-195 353 -170 271 226 -612
-185 -162 -353 236 129 -211
518 -577 -2 -360 -96 505
=> -360

166 -63 -553 177 19 113 -114 => 19

-626 -228 -669 157 546 591 => 157

154 525 -698 399 -145 => -698

188 -25 -66 -548 122 -166 -6 => 122

561 304 491 -477 => 304

56 219 -186 -231 550 => -186

-598 -105 -422 227 388 -238 363 => 388

-334 -636 32 -551 => -636

311 -285 -408 277 -3
-362 -547 635 -514 47
=> 635
---
[-286, 170, -526, -572] value -286, -572

[[-552, -173, 512, 388, -97, -584, 409],
 [143, -76, -203, -26, 380, -39, 56]] value -552, 56

[[-208, 195, -315, 526],
 [296, 266, 161, -618]] value -208, -618

[[-188, 312, -112, -192, 631, -40, 178],
 [293, -107, -182, 635, -41, 176, -270]] value -188, -270

[-101, 68, 650, 357, 15, 468, 203] value -101, 203

[-173, -688, -372, -577, -550, -88] value -173, -88

[-24, 269, -573, -166, 171] value -24, 171

[[-499, -348, -232, 52, -90, -518, -267],
 [17, -28, -73, 95, -13, 8, -75]] value -499, -75

[-72, 123, -202, -152, -576, 330, -168] value -72, -168
---
array([-520, -235,   12, -530, -700]): -700

array([-145,  664,  191,  396,  640, -409, -572]): 640

array([[  79,  145, -246,  203, -111, -412],
       [ 619, -159,  -80,   33, -144,  137],
       [ 483,  -69,  100,   -2,  -34,  215]]): -111

array([-551,   73, -288,  -20, -145,  199]): -145

array([ 189,  504, -231,  224,  -61]): -61

array([[ 321,  119,   25,  153,  380],
       [  -1,  209,  198, -691, -400]]): 380

array([-289,  115,   18, -522,  -81, -128]): -81
---
363 -520 468 -107 -387 -324 -24
110 73 53 -133 -209 -436 -344
ans = -344

112 104 -438 -574 -96 90
92 201 -133 87 -41 330
ans = 330

-520 574 117 -191
40 -23 40 51
ans = 51

55 -311 230 -271 -192
-577 288 186 193 -57
ans = -57

564 -111 -235 144 272 -222 -228
-12 78 414 -72 121 -287 -66
ans = -66

138 -379 426 389 44
441 -267 -409 -333 562
ans = 562

368 30 226 493
30 -29 36 184
ans = 184

534 380 452 247 615
363 -31 -177 141 -501
ans = -501
---
[[ 200  144   88    8  131 -617  244]
 [ -36 -343 -267   70 -158  101   76]
 [  79  223  160  -89  118 -191   28]] yields 244, -617

[[-332   59 -204  267]
 [  72  246  526 -123]] yields 526, -332

[-499  -63  245  173 -205] yields 245, -499

[[-564  608 -345  260]
 [-678 -132    8   63]] yields 608, -678

[ 579  480  -42 -318 -599  261] yields 579, -599

[-222 -536 -683 -519 -209  -12  414] yields 414, -683

[[ 599  524 -654  105  183  181]
 [ 548  473 -701 -331  246  137]
 [  49  150  -44  177 -317  147]] yields 599, -701

[   7  519  159 -682 -416 -129 -518] yields 519, -682

[[-229 -197  688 -246  139   36]
 [-143 -380  122 -292  422  107]
 [-407 -242  122 -285  -98  409]] yields 688, -407
---
47	168	208	60	203 result: 208, 208

751	209	409	405	393 result: 409, 751

152	235	187	115	193	219	174
174	207	156	182	154	136	119
161	37	172	189	165	153	181
result: 182, 235

633	427	870	843	195	515	271 result: 843, 870

59	66	22	76	40	71	39 result: 76, 76

3	4	3	2	7 result: 3, 7

-548	899	187	146	363	-68	-99 result: 146, 899
---
[[4316 6895 1993 6220 5345 5132 7907]
 [4481 6158 6438 4610 4811 5208 7185]
 [6180 4299 3419 5849 4980 5985 5334]] >> 4811

[[38 41 47 41]
 [85 26 15 49]] >> 26

[[348 706 232 286 241]
 [313 877 103 267 299]
 [692 864 549 848 821]] >> 103

[[-110  707  144  416]
 [-548  652   18 -290]] >> 652

[[72 27 40 74 89]
 [69 75 89 18 53]] >> 89

[[ 566  568  603  816  835]
 [-202  207  430  105   46]
 [-812 -313 -435  873  690]] >> 430

[[5851 5091 5859 8967]
 [7088 8493 6673 3877]
 [4878 5616 2613 4962]] >> 8493

[[4969 7047 7591 1480 6370 4749]
 [7062 5632 9286 4587 6224 9220]
 [7857 7820 8453 4001 3962 7343]] >> 4587

[[176 209 120 123  87  72 184]
 [ 11  63 123 221 254 112 139]] >> 254
---
[[ 27  25  23  -9]
 [ 20  19  23  20]
 [-30  49  49  -6]] out 25

[[45 22 59 26 82]
 [55 45 41 20 28]
 [20 47 36 26 48]] out 22

[[ 80 210 251 192 143 147 110]
 [ 30 200 228 159 123 101  94]
 [ 48 167 247 151 158 146 113]] out 210

[[4 4 6 3 5]
 [1 2 1 6 7]
 [4 4 5 2 3]] out 4

[[8 7 2 2]
 [6 6 7 6]
 [6 6 6 5]] out 7

[[  19   61 -122  524  469]
 [-353 -300 -927 -477 -376]
 [-111  144  -15  225  671]] out 61

[[ -39 -688  144 -517  249  185  544]
 [-494 -119 -270 -703 -388 -148 -195]
 [-430 -202 -326 -556 -376 -201 -245]] out -688

[[102  46  33  66  69  88 166]
 [ 82 233  27 250 197 140  75]
 [104  79 148  71  87  91  89]] out 46

[[59 51 58 41 60 53 55]
 [23 57 58 99 47 55 35]
 [65 53 68 53 56 51 55]] out 51
---
-451 -108 -446 37
-511 -90 -532 -122
: -90

-136 -271 313 -494 -642 -238
-136 -271 611 -50 41 248
-136 -271 313 -494 41 -76
: -50

-600 -197 -46 -449 -201 -83 -150
122 231 217 29 -81 187 185
: -81

519 321 218 163 635 345 317
454 246 185 392 253 254 341
650 339 332 321 233 118 508
: 253

-294 26 574 416 502 165
163 170 -97 -244 -69 -67
: -244

427 441 -505 140 -489 81 -383
183 195 -163 36 -138 174 -144
-184 -124 220 -50 178 -63 198
: -138

-535 -407 -495 -38 -686 -422
153 11 172 172 348 196
59 -383 171 665 4 -168
: 172

-25 -294 -208 510
179 -164 -36 334
: -164

238 -423 546 461 -110 -339
190 -80 -696 416 221 -189
: 416

422 199 -533 13 -574 -61 -612
261 146 -119 -33 -113 669 -405
: -113
---
  61   351   269   288  -240
 208   563   269   387  -267
-> 563, -267

 156   291   -62  -208  -534
 626   296   210  -357  -637
 491  -119   510   235  -582
-> 626, -637

-160   -93   321  -211   -29    64  -113
-234   620   254  -126   -30   -75  -193
-> 620, -234

 131    57   -87   103    71    91    29
-103   301     2   103  -207   138   583
-550   -94  -187   336   -94   233  -205
-> 583, -550

-466  -377  -588  -638 -> -377, -638

-287  -485   233  -398  -590   336 -> 336, -590

-388   -99   189    93   594 -> 594, -388

 505   110   574   -87  -153 -> 574, -153

 -13  -507   101   166 -> 166, -507

 267   236  -476   356   197  -656   375 -> 375, -656
---
array([ -4.859,  -6.503,  13.071,   6.808,  15.832, -18.379,  18.419]) ⇒ -18.379

array([[ -42.34,  -15.47,  169.34,  -69.60],
       [-130.87,   61.31,  -59.28,  -59.69]]) ⇒ -59.28

array([[-198.7,   46.2,  -61.0,  -87.6,  -92.2,  133.4, -174.2],
       [ -26.0,   60.5, -111.2,  166.1, -134.6,   89.6,  213.2]]) ⇒ 89.6

array([ -2.294,  18.397,   8.766,   3.307, -10.722]) ⇒ 3.307

array([ 14.063,  17.808, -14.984,   2.873,  11.734]) ⇒ 2.873

array([  3.293,   2.248,   9.442, -16.861,  17.902, -11.323,  -8.408]) ⇒ -11.323

array([-13.31,  14.52,  -3.76, -16.10]) ⇒ -3.76

array([ 135.3, -121.0,  152.6,  -95.2,  -66.4,  121.6]) ⇒ -66.4
---
644 165 116 -440 -148 544 result: 644, 544

252 -673 -38 -195 -62 -643 result: 252, -643

530 505 -76 -383 -317 79
175 439 -449 498 -163 -304
294 482 -432 -372 254 -196
result: 530, -196

-212 686 -301 501
-183 -233 -150 112
364 568 -244 -91
result: -212, -91

-131 284 -571 196 result: -131, 196

337 535 493 586 612 result: 337, 612

81 -5 -113 118 -194
-95 26 -172 292 588
139 -77 -63 552 -324
result: 81, -324

66 -14 -587 205 result: 66, 205
